Each named move below is a turn or a mirror, shown by a few rows before and after it. Which moves, in which order, take the first row of each later pair to the second? The first pair is answered.
move Vap:
-10.5	-10.6	-15.0	8.4	0.4	-8.8	-4.3	-2.1	6.0	-2.6	-11.7	9.7	26.5	6.2	-17.0	0.2	10.1	-9.8	-9.6	-8.9	-11.3	4.3	15.4	11.5	6.9	18.0	23.2	2.8	0.1	-26.6	4.1	-3.2	4.5	8.3	6.4	-11.1	14.0	7.9	15.1	9.2	-10.6	-2.1	-2.1	6.6	13.6	-4.6 -> -10.7	-14.4	-8.4	12.0	0.2	-9.2	-0.4	-3.5	5.5	-2.4	-14.9	6.7	24.6	9.2	-19.1	0.2	8.6	-15.6	-6.2	-6.0	-7.7	6.1	12.2	8.5	6.3	10.8	25.6	0.3	-1.3	-27.7	0.7	2.9	5.9	7.5	10.1	-12.0	8.1	6.3	15.7	13.9	-13.2	-1.9	-3.5	5.5	14.0	-8.0
-21.8	3.5	14.0	0.4	-5.5	4.9	22.6	-11.2	-0.6	-0.9	-10.8	-4.6	13.1	-1.4	-27.4	-14.4	0.2	-17.5	8.6	-0.3	14.6	-2.6	10.2	4.0	-32.3	-1.2	22.5	-6.2	-16.2	-20.5	2.2	4.0	13.3	10.2	15.8	-7.1	1.6	2.9	9.1	-11.7	4.8	0.9	-0.3	9.5	1.3	-3.4 -> -17.9	5.6	6.4	2.2	0.1	7.2	20.7	-3.4	11.3	-4.4	-2.2	-2.9	16.1	0.7	-23.4	-10.7	0.6	-22.2	13.9	3.3	11.9	-2.7	9.7	3.2	-27.6	-0.9	24.5	-8.5	-15.9	-12.7	-2.9	2.1	9.0	16.3	19.4	-1.3	3.6	1.0	5.6	-17.0	7.7	0.9	1.0	11.7	-0.8	0.8
20.9	11.4	-28.6	-2.4	13.5	-34.0	-13.4	13.9	34.2	5.8	3.0	5.4	56.5	7.8	-0.3	11.4	-2.9	3.2	6.8	-5.5	-30.8	17.3	13.6	-5.3	14.0	28.3	36.2	17.3	2.9	1.8	-32.3	-21.9	10.5	24.0	18.5	-11.3	24.2	-30.9	-26.4	-8.3	-1.8	16.7	-29.5	15.5	-9.5	-29.0 -> 3.3	-33.3	33.9	27.3	0.6	-19.8	17.8	17.7	3.2	3.7	-19.1	-2.0	37.7	-3.4	9.6	-18.5	-2.7	16.4	-21.2	-18.6	-24.7	17.1	-24.7	-3.0	-17.7	-0.4	16.9	25.3	0.8	-26.1	-14.7	10.5	41.7	-9.3	-10.5	-13.6	24.9	11.7	-17.2	53.2	-30.8	15.0	-31.7	-11.1	-0.4	-26.7
move nozas:
-8.4	-5.2	-10.4	-1.7	-4.8	-14.5	-12.0	-13.4	27.1	3.9	-5.5	17.3	7.2	-3.0	12.8	38.0	33.4	-3.2	15.8	2.1	-28.5	-4.9	28.9	-19.9	26.6	8.2	18.6	24.2	9.3	-7.7	-3.7	-16.0	-8.0	13.1	13.5	-10.1	-8.3	-17.6	-1.9	-13.9	9.9	2.3	0.1	-12.5	-6.9	-15.8 -> -24.0	8.0	-16.2	6.0	0.9	-15.9	-3.3	-18.5	25.8	0.2	-19.6	17.6	7.6	-2.5	-5.9	29.1	23.1	-16.4	12.8	-5.5	-22.0	-10.8	28.4	-20.9	18.1	10.1	30.7	6.0	0.0	-21.9	9.7	-8.1	-0.3	21.1	10.5	-15.9	-13.9	-23.2	13.3	1.1	-1.5	-6.7	0.9	0.8	0.5	-10.3
9.2	-3.4	0.8	1.0	-9.4	-0.2	-23.0	8.2	8.3	0.1	24.0	-8.8	-9.3	-2.1	18.3	24.1	9.6	13.7	4.8	11.1	-6.8	-3.2	0.1	-4.0	11.4	9.3	-22.0	16.6	15.2	15.9	-14.6	-13.9	-18.5	-5.5	3.5	7.2	-0.5	0.8	-17.4	-21.4	19.9	8.0	2.8	-4.1	-6.4	-4.9 -> -17.8	22.1	-20.5	8.3	7.9	-0.9	-2.2	-4.3	-12.4	-2.8	-13.9	0.5	13.3	-4.3	-26.2	2.2	-14.7	-19.5	1.2	-5.3	6.9	-3.6	5.4	-2.3	-1.4	9.1	21.1	-31.8	-8.4	-18.3	4.4	-2.7	0.8	-1.9	-7.9	-9.1	-2.4	-3.2	0.2	5.2	-9.6	-13.2	3.9	9.3	12.3	3.1
-4.2	3.4	20.0	-18.2	-26.3	-5.7	3.5	-14.6	18.3	-17.8	17.7	31.3	1.4	-4.7	-10.1	-3.7	6.7	4.8	-9.2	-11.8	-1.8	-4.7	7.5	-1.3	24.6	54.0	9.7	-0.6	4.4	-0.4	3.5	6.6	-6.6	-10.7	-16.4	3.3	-11.2	6.4	20.5	-6.0	21.9	1.6	-12.8	4.6	2.5	13.1 -> -13.6	5.3	11.8	-21.6	-23.4	-5.2	3.8	-13.1	14.2	-13.7	10.2	28.0	4.3	-8.1	-19.0	-5.3	0.7	5.1	-9.0	-6.9	2.6	-5.1	7.5	-2.6	22.8	48.7	12.2	-14.2	0.8	-2.8	10.0	8.1	-3.1	-10.5	-16.0	4.5	-16.4	10.8	20.3	-5.5	19.2	2.2	-12.6	13.2	9.3	10.4
15.4	-14.2	17.3	16.8	-34.1	-7.5	-13.0	13.0	2.9	6.9	7.7	4.8	4.6	-1.8	27.2	19.5	21.8	31.8	10.4	-5.1	-1.3	4.8	-24.8	-12.9	10.5	-0.4	-34.3	20.1	17.3	27.2	-11.0	2.3	-12.3	8.2	-1.1	8.7	3.2	10.0	6.3	-14.6	16.5	31.0	-3.7	-21.1	-6.6	-4.4 -> -14.7	12.0	-7.4	29.0	-13.7	-14.4	12.7	3.0	-16.8	-8.5	-36.3	11.9	23.4	-10.9	-24.8	-6.6	-6.0	-1.6	13.5	-19.9	10.0	0.6	-15.1	-6.3	-4.1	-1.4	16.5	-37.2	-3.3	-19.1	17.8	16.0	20.4	15.6	-23.0	-12.6	1.9	8.5	27.2	21.0	-18.5	2.1	-0.2	5.3	18.7	4.6
move mabad:
-8.5	-23.2	3.6	2.8	-0.5	1.3	11.6	-5.5	-5.3	-24.6	8.1	-7.5	-9.7	12.1	14.2	-20.8	10.1	16.9	-15.2	-28.0	11.0	-8.1	-15.5	1.1	9.2	-9.8	-5.8	-6.1	-4.8	18.7	2.9	18.3	-1.4	23.8	5.0	-3.3	31.1	-4.6	0.2	4.1	14.9	2.4	-2.0	-9.6	9.0	6.6 -> -14.9	-6.9	-14.0	-0.3	9.4	-3.2	9.2	-2.1	-9.5	-23.2	10.4	-12.1	-8.5	14.8	8.9	-19.1	1.4	10.1	-13.8	-31.2	20.1	-6.4	-11.0	7.6	6.7	-8.6	-2.1	-12.9	-11.2	20.2	2.4	13.3	-3.0	28.0	5.1	-2.1	34.4	-14.6	-0.1	-4.1	19.6	4.4	-6.9	1.1	9.2	4.5
-0.1	2.4	-3.2	18.9	-4.9	-10.4	8.7	0.3	2.3	-9.1	-18.9	0.7	12.9	-3.9	-15.8	4.6	-3.5	0.4	-7.6	-16.5	-16.6	4.1	20.1	1.7	15.9	1.2	9.8	-0.6	4.5	-6.6	-4.1	8.2	19.2	18.7	22.3	5.2	0.5	3.7	11.4	-6.9	-6.0	0.2	14.8	-0.1	-4.2	9.3 -> -3.0	-5.5	3.4	20.4	-15.6	-12.4	5.8	-1.2	4.4	-7.4	-21.7	-1.7	11.9	-0.1	-11.6	11.5	-0.1	3.2	-12.0	-15.8	-17.0	0.4	21.4	1.4	14.4	3.9	6.6	3.1	9.1	-2.3	-0.4	6.8	17.2	18.2	23.0	5.8	-2.6	0.4	8.6	-4.7	-6.1	-0.2	13.1	-6.2	-6.4	5.6
1.8	-10.4	35.4	14.2	7.5	-0.9	14.7	15.3	-18.6	-10.2	-5.7	1.9	-0.3	-6.1	13.1	-9.8	-1.3	5.9	-2.3	-18.8	-14.3	5.3	-13.1	10.1	-21.6	-12.4	-5.5	10.1	6.8	5.7	0.3	8.9	7.7	-1.6	-12.2	3.0	7.4	12.7	2.1	17.2	11.6	-11.2	-1.4	-4.9	-8.8	-14.1 -> -1.5	15.9	0.7	12.3	19.5	-10.8	18.7	20.5	-18.6	-18.8	-8.0	1.4	13.8	-4.5	3.0	-11.9	-18.6	0.5	2.6	-22.1	-6.1	18.1	-5.5	22.6	-20.4	-11.8	10.3	-1.5	-0.8	0.1	-3.3	-0.7	-3.6	8.9	-8.8	-7.6	10.4	0.9	0.5	13.4	10.2	-15.4	-7.9	14.0	-0.2	-9.3
-5.8	17.3	-27.9	5.0	22.4	4.9	19.1	11.2	-18.9	-11.3	-5.4	-0.4	7.4	3.4	-6.1	-11.3	-29.1	6.7	-9.2	-2.6	17.4	9.2	-7.0	11.1	-20.3	-6.9	3.5	-27.1	-11.2	-6.1	-0.5	-2.6	-1.8	8.8	-19.3	-16.4	8.9	2.1	6.4	9.8	-6.5	-12.3	-7.5	23.2	9.9	4.2 -> -0.1	23.3	-47.1	-12.0	8.4	-2.4	-7.0	2.7	7.3	-5.9	-4.9	3.2	2.5	3.5	-12.4	11.6	-8.5	-7.8	15.1	7.5	7.0	1.1	16.1	0.1	1.0	13.6	6.9	-22.8	-5.3	1.5	0.3	-15.5	-17.1	20.5	7.1	-5.0	-3.6	-14.1	7.4	-25.6	7.9	-2.7	-2.9	26.1	1.7	11.3
Now pairs of rows:
Each pair is 2 to 4 moves apart.
5.8	15.6	-33.3	4.6	9.9	-7.5	-30.0	-5.2	10.7	-7.8	12.1	5.4	-0.1	-4.5	-15.9	25.0	1.9	-25.4	4.3	23.3	-15.2	-26.4	41.1	-13.5	26.7	14.3	5.6	28.0	-2.8	12.4	-18.4	-15.8	-33.0	36.0	7.4	6.6	-25.7	-26.4	-8.3	-29.6	5.1	-0.2	-21.1	12.7	-8.2	2.7 -> -0.1	-43.8	44.9	30.5	-11.5	3.3	-5.8	0.0	-11.1	-1.7	4.2	-7.7	-26.9	-9.7	18.4	0.1	20.2	2.0	-26.5	19.6	-16.5	-32.6	-1.1	-16.5	2.8	-18.2	-36.6	46.8	0.4	-2.1	-4.1	8.6	-4.3	-6.1	-16.7	7.2	-25.4	17.2	-8.4	18.4	-14.6	2.7	-22.7	-20.3	-6.5	1.8 -> nozas, Vap, nozas
10.7	14.6	-8.6	-1.7	-7.5	27.8	-28.5	24.5	3.0	4.2	5.6	-13.9	-20.9	3.5	4.3	-6.1	6.2	19.0	2.6	15.6	-15.3	14.8	-12.4	17.7	-16.9	3.5	-20.5	39.9	33.0	15.8	-4.0	-24.4	-43.7	-4.0	-14.4	38.3	12.5	-4.4	-27.4	3.7	50.0	3.5	3.8	2.7	-4.1	-10.6 -> -12.7	-6.6	19.7	8.1	-7.6	35.5	-18.0	18.2	-7.9	14.3	-25.6	-15.7	-30.8	0.9	-8.6	-25.7	16.7	3.8	-5.6	5.4	-16.8	4.8	-21.9	8.5	-29.8	-6.8	-14.0	30.6	24.5	-12.4	19.8	-4.4	-12.8	-14.4	-29.3	32.7	-3.4	17.2	-5.0	35.0	20.7	-1.0	12.7	-5.7	6.8	-1.9 -> nozas, mabad, nozas, Vap
-20.0	-10.2	23.4	18.8	-0.1	7.6	25.6	-4.7	-17.2	1.5	-43.2	8.8	11.5	-2.2	-34.3	-16.5	-3.7	-20.1	-12.1	2.5	5.2	0.3	8.6	-6.6	-9.7	4.8	26.5	-16.3	-12.0	-26.2	26.6	23.5	22.4	-7.0	-18.1	-23.2	0.6	10.5	24.3	37.2	-36.3	-10.4	-1.6	-6.3	14.8	7.7 -> 0.1	-23.3	35.0	-6.2	-28.4	-1.0	-18.8	-12.3	26.8	10.9	-21.7	9.1	-10.2	5.2	-21.1	15.7	43.0	-11.2	17.3	25.6	-15.1	-14.0	30.5	-31.4	25.1	25.3	3.2	23.1	8.6	1.6	15.7	3.7	-3.7	0.2	14.5	6.3	-24.6	0.2	12.4	-18.0	3.3	18.4	8.6	-21.6	-9.5	10.3 -> mabad, mabad, mabad, nozas
-34.0	-2.4	18.8	8.8	2.0	17.8	32.6	2.0	-33.6	-3.1	-6.5	-10.0	-13.3	-26.0	7.1	-14.8	0.7	-24.0	-0.2	8.6	20.3	-1.9	-23.2	-8.6	-27.2	-5.9	1.6	-12.7	2.0	-23.3	21.2	14.9	25.8	-15.5	-42.3	-15.5	-25.1	14.1	-4.1	50.2	-8.0	4.2	1.1	14.8	17.1	27.0 -> -28.0	35.3	-37.8	-6.1	20.1	5.6	13.6	-2.9	-13.8	-9.1	-2.5	-8.3	2.5	-20.4	-23.1	3.2	-3.2	-46.3	24.4	9.5	17.9	-1.9	4.5	-4.9	-4.5	14.2	26.3	-29.2	0.4	-11.2	12.8	-5.9	8.4	16.0	-24.3	-21.8	-28.1	-17.0	-8.8	12.6	2.7	0.2	1.3	34.5	9.2	27.6 -> nozas, Vap, nozas
22.9	18.5	-34.0	-13.2	18.9	4.8	-35.4	21.7	19.0	-20.9	16.1	14.9	8.9	-3.4	-0.9	-11.5	-41.4	4.9	-6.8	-0.5	20.0	-20.3	0.5	28.1	24.3	-6.9	5.0	-45.4	-6.8	37.0	-20.3	-29.0	-14.3	19.6	13.1	3.4	9.0	0.3	17.2	-28.7	31.0	-11.9	3.1	10.8	-16.4	-12.8 -> 11.0	24.5	-35.6	-5.6	23.7	2.1	-21.8	15.3	9.2	-22.3	-0.8	22.0	11.7	-4.7	-14.9	-20.7	-49.5	-9.8	-12.3	-7.9	26.1	-22.2	1.4	31.7	11.5	-6.9	19.4	-54.6	-15.2	19.2	-4.3	-24.9	-3.9	16.8	7.0	4.2	8.5	1.3	25.7	-10.3	19.5	-16.7	1.3	14.4	-13.5	-10.7 -> Vap, nozas, Vap, nozas
